First come named turns, each shown by rows before and after it. For each pair of rows after them, which turns, in which order, take the first row to the second? The first pair is done for you.
q_867:
[ 6.18  0.45  3.30  0.37 -2.69 -1.45 -4.44 -0.89  0.34 -1.14 -0.50] -> [ 5.34  1.70  4.67  0.58 -2.87 -0.95 -4.10 -0.91 -0.73 -0.01 -0.83]
[ 0.69  1.79  2.99 -1.91  2.20 -0.67  0.23 -0.42  5.37 -2.46 -1.54] -> [-0.21  2.95  4.36 -1.76  2.03 -0.20  0.64 -0.34  4.03 -1.22 -1.43]
[-4.96 -3.28 -4.29 -1.47  0.98  0.33  1.89 -0.68  5.02 -2.31 -3.54] -> [-1.71 -1.72 -4.55 -2.52  2.61 -2.52  2.24  0.40  6.33 -2.55 -2.72]
q_345:
[ 1.22 -2.35 -4.41  0.12  3.13 -0.11  2.09 -0.12  2.30 -0.85  1.00] -> [ 2.63 -2.40 -4.05 -0.28  2.62 -0.59  1.43 -0.07  2.70 -1.31  1.04]
[ 2.32 -0.64 -0.87 -0.38 -0.88 -1.18 -0.24  0.83 -0.33 -0.22  0.54] -> [-0.66 -1.39 -1.84  0.25 -0.56  0.35  0.69  0.49 -1.34  0.14 -0.07]
[-0.30 -1.94  3.27  0.60 -4.81  1.40 -3.80 -1.41  2.49 -0.04 -2.54] -> [-6.26  1.58  2.26 -0.03  0.49  1.80  1.43 -0.20  0.77  2.98 -2.56]
q_77:
[-0.18 -1.62  0.01  0.77 -0.67  0.78 -0.35 -0.92  1.00 -1.62  0.14] -> [ 1.81 -1.25  0.13  0.94 -1.29 -0.10 -0.17 -0.82 -0.46 -0.58  1.05]
[ 6.52  0.36  0.13  0.85 -1.28 -2.80 -3.55  0.90  0.15  0.95  1.31] -> [-0.07 -1.02 -6.44  0.57  3.36 -1.46  1.85  2.05 -0.65  1.03  1.72]
[ 2.89 -0.74 -3.71  1.52  2.39 -3.24  3.56  1.51 -0.89  2.10  1.64] -> [-2.43 -1.70 -1.97  1.25  2.42  0.28  2.63 -0.13  5.28 -2.11 -2.06]
Pairs:
(two turns a pair)
[ 1.54  0.08  1.43 -0.92  0.68 -2.00  0.76 -0.98  1.86  1.03 -1.45] -> [-1.70  0.09  0.27 -0.58  1.47 -0.57  2.18 -0.89  0.83  1.84 -1.78]
q_345 then q_345
[-3.09  2.87  0.11 -0.32  4.51 -1.56  4.66  2.15  0.50 -0.54 -0.22] -> [ 3.05  4.36  4.30 -0.28  1.28 -3.68  1.19  1.89 -0.61  0.35  0.73]
q_77 then q_77
[ 2.07  0.67  2.10  0.67 -1.70  0.32 -1.77 -0.63 -1.95  1.85  0.59] -> [-2.47 -0.03  0.59  0.87 -0.74  2.55 -0.11 -0.86 -2.00  1.83 -0.23]
q_345 then q_77
[ 5.16  0.23 -3.26 -0.70  1.25 -2.69 -0.39  0.48 -0.10  0.07  1.32] -> [ 0.12 -3.45 -2.77  0.49 -1.99  2.68 -2.19 -1.45  1.26 -2.30 -1.06]
q_345 then q_77
[-2.09 -0.44  0.80 -1.20  2.44 -0.68  0.77 -0.10  3.77 -1.95 -2.40] -> [ 1.52  1.42  4.83 -0.53 -0.19 -1.87 -0.96 -0.18 -0.10  1.24 -1.45]
q_77 then q_867
[-1.11 -1.09  0.01 -1.51  1.53  0.65 -0.33 -0.13  2.33 -1.18 -0.82] -> [-1.78 -2.25 -0.18 -0.24 -0.37  2.28 -0.83 -0.32 -0.71  0.06 -0.40]
q_77 then q_345
[-4.34 -2.20 -2.66 -1.87  0.97  0.85  1.72  0.26  5.14 -2.64 -1.77] -> [ 4.30  1.40  1.47 -3.10  0.40 -4.78 -0.39  1.26  4.61 -0.86  0.10]
q_345 then q_77
[-4.53  0.51  1.62 -1.56  0.06  3.06  0.46 -1.04  2.31 -1.79 -2.45] -> [ 3.20  4.10  2.51 -2.67  1.28 -3.12  0.51  0.68 -0.10  1.12  1.01]
q_345 then q_77
[ 2.10 -2.23 -0.06  0.04 -2.14  0.50 -1.78 -0.78  2.35 -2.62 -0.07] -> [ 4.15 -0.08 -0.84 -0.15 -0.49 -1.87  0.12  0.76 -1.92  0.78  2.19]
q_77 then q_867
[-1.52  0.77  0.87 -0.57  0.66  0.28  2.40 -0.79 -2.85  1.33 -0.52] -> [ 0.27  1.26  3.31 -0.43 -0.89  0.37  0.47 -1.37 -1.88  0.90 -1.16]
q_77 then q_77
[ 2.98  1.49 -3.34 -0.81  1.44 -3.39  0.70  1.84 -1.80 -1.04  0.33] -> [-0.58  3.06 -0.11  0.10  0.52 -0.70  1.23  1.24 -4.76  1.94 -1.15]
q_867 then q_867
[ 4.86 -1.56  0.62 -0.29 -2.91 -2.26 -2.74  0.46  3.76 -2.04  0.32] -> [ 3.61  2.88  5.13 -0.17 -1.73 -2.19 -1.73  0.90  0.33  2.23  0.01]
q_867 then q_867
[-0.34 -0.31 -4.10  0.92  1.76 -1.14  3.27  0.19 -1.57  0.15  1.03] -> [ 0.51 -2.72 -4.49  1.86 -0.97  0.19  1.41 -0.52 -1.63 -1.03  1.09]
q_345 then q_345
[-1.21 -0.78 -2.61  1.28 -1.39 -1.00  2.53 -1.13  0.66 -1.31 -0.33] -> [ 2.17 -0.08 -1.19  1.20 -2.71 -2.32  1.06 -0.94 -0.53 -0.55  0.56]
q_77 then q_77
[-1.83 -1.16 -3.76  1.06  0.64  0.50  1.35  0.04 -0.33 -1.12 -0.11] -> [ 1.39 -0.45  0.09  0.50 -0.86 -0.69 -1.62 -0.74  3.01 -2.34 -1.19]
q_77 then q_867
[-4.34 -1.07 -1.50  2.66 -2.94  3.27  2.42 -2.33 -4.77  0.39 -2.37] -> [ 0.97 -3.22 -0.57  2.31 -6.37  1.61 -1.69 -3.47 -0.56 -3.15 -2.44]
q_867 then q_77
[ 1.55 -1.39  1.06  1.37 -0.19  1.02 -1.13 -2.78 -2.55 -0.62  0.47] -> [-0.50 -2.30  0.20  1.26  0.73  2.38 -0.20 -3.04 -1.02 -1.39 -0.28]
q_77 then q_77
[ 4.30  1.06 -1.33 -0.80  2.00 -4.34  1.14  1.23  0.15 -0.11  1.89] -> [-1.03  2.10 -1.48 -1.33  4.50 -2.50  3.14  1.19  1.99 -0.23  0.35]
q_77 then q_867
[-0.15 -0.87  2.52  0.22 -1.28  2.44 -1.56 -0.47  0.43 -1.70 -1.03] -> [ 1.69  1.23  3.42 -0.47  0.23  0.09 -1.21  0.10  0.94 -1.22 -0.72]
q_345 then q_345
[-0.37 -4.16 -0.96  1.21 -2.77 -1.67  0.20 -1.55  0.67 -0.68  0.45] -> [ 0.29 -3.25 -2.19  0.40 -0.88 -3.19  1.62 -0.92  1.14 -0.92  1.11]
q_867 then q_77
